[[  7  36  78  -2  60]
 [-78  36  21 -41 -26]
 [-16 -57  35  47 -52]]
->
[[ -2  60   7  36  78]
 [-41 -26 -78  36  21]
 [ 47 -52 -16 -57  35]]

[[ -36  -51    0]
 [ -98  -82   39]
 [ -43  -69 -104]
 [ -48  -68   23]
 [ 101   82    7]]
->
[[ -51    0  -36]
 [ -82   39  -98]
 [ -69 -104  -43]
 [ -68   23  -48]
 [  82    7  101]]

[[-91  -4 -89  91 -69 -33 -75  -6 -73]
 [ 50  20  81  93  72 -61  49 -62   3]]
->
[[ -6 -73 -91  -4 -89  91 -69 -33 -75]
 [-62   3  50  20  81  93  72 -61  49]]

[[ 27 -27  46  45 -79  26  30  29  60]
 [ 29  28  26  28  27  25  31  30  30]
 [ 32 -19  51  48 -74  30  37  36  65]
 [-53   1 -73 -72  55 -53 -57 -56 -88]
 [-56   1 -75 -76  54 -56 -58 -57 -91]
 [ 29 -26  51  49 -81  29  33  32  66]
 [ 30 -30  52  50 -88  29  34  33  69]
 [-52   2 -71 -73  52 -53 -54 -53 -86]
 [ 31 -21  48  45 -76  27  36  36  64]
 [-52   2 -73 -71  56 -53 -55 -55 -86]]
->
[[ 29  60  27 -27  46  45 -79  26  30]
 [ 30  30  29  28  26  28  27  25  31]
 [ 36  65  32 -19  51  48 -74  30  37]
 [-56 -88 -53   1 -73 -72  55 -53 -57]
 [-57 -91 -56   1 -75 -76  54 -56 -58]
 [ 32  66  29 -26  51  49 -81  29  33]
 [ 33  69  30 -30  52  50 -88  29  34]
 [-53 -86 -52   2 -71 -73  52 -53 -54]
 [ 36  64  31 -21  48  45 -76  27  36]
 [-55 -86 -52   2 -73 -71  56 -53 -55]]

[[-60 -66   8  22  75 -73  87]
 [ 49  55  -6 -21 -67  61 -75]
 [ 64  69 -12 -19 -74  74 -88]
 [-46 -52   4  21  66 -60  74]
 [ 47  52  -7 -19 -60  57 -70]
 [  8  10  10 -19 -34  21 -33]]
->
[[-73  87 -60 -66   8  22  75]
 [ 61 -75  49  55  -6 -21 -67]
 [ 74 -88  64  69 -12 -19 -74]
 [-60  74 -46 -52   4  21  66]
 [ 57 -70  47  52  -7 -19 -60]
 [ 21 -33   8  10  10 -19 -34]]

[[-12  61  68 -36  53 -23 -18  56  65 -39  51 -25 -28 -24 -11  51]
 [-14 -80 -74  90 -55   3   4 -75 -79  -1 -69   3   6  11 -11 -68]
 [ 18 -37 -49  16 -43  17  19 -61 -37  30 -37  27  19  22  11 -52]
 [ 43  75  61 -93  36  43  41  54  61  33  28  42  47  32  41  75]
 [ 53 -25 -32 -36 -25  55  54 -20 -19  52 -31  58  59  44  46 -20]]
->
[[-11  51 -12  61  68 -36  53 -23 -18  56  65 -39  51 -25 -28 -24]
 [-11 -68 -14 -80 -74  90 -55   3   4 -75 -79  -1 -69   3   6  11]
 [ 11 -52  18 -37 -49  16 -43  17  19 -61 -37  30 -37  27  19  22]
 [ 41  75  43  75  61 -93  36  43  41  54  61  33  28  42  47  32]
 [ 46 -20  53 -25 -32 -36 -25  55  54 -20 -19  52 -31  58  59  44]]
---
[[ 69 -73 -81]
 [ -5  -5  -7]
 [ -2   1  -3]
 [-70  74  78]]
->
[[ 69 -73]
 [ -5  -5]
 [ -2   1]]

[[ 80  25]
 [ 53 -37]
 [-57 -38]
 [ 18 -66]
 [-58  34]]
->
[[ 80  25]
 [ 53 -37]
 [-57 -38]]

[[-62  47 -27 -38   2]
 [-67  15 -85 -59  21]
 [ 17 -11  30   6  26]
 [-46  53 -34 -57  15]
 [ 54 -51  71  60  28]]
->
[[-62  47]
 [-67  15]
 [ 17 -11]]

[[-45  91 -79  64]
 [-52  39 -57  81]
 [-33 100   9  92]]
->
[[-45  91]
 [-52  39]
 [-33 100]]

[[-31 -83 -51  23]
 [ -2  49  18 -54]
 [ -2  47  17 -50]]
->
[[-31 -83]
 [ -2  49]
 [ -2  47]]

[[ 53  15]
 [-15  -2]
 [ 42  13]
 [-17 -27]
 [  3  88]]
->
[[ 53  15]
 [-15  -2]
 [ 42  13]]

[[ 25 -58  40  14 -54]
 [ 70  84 -52  -8  -4]
 [ 23  92 -60  63   5]
 [ 36  92 -58  45   1]
 [ 43  51 -32  -5  -2]]
->
[[ 25 -58]
 [ 70  84]
 [ 23  92]]
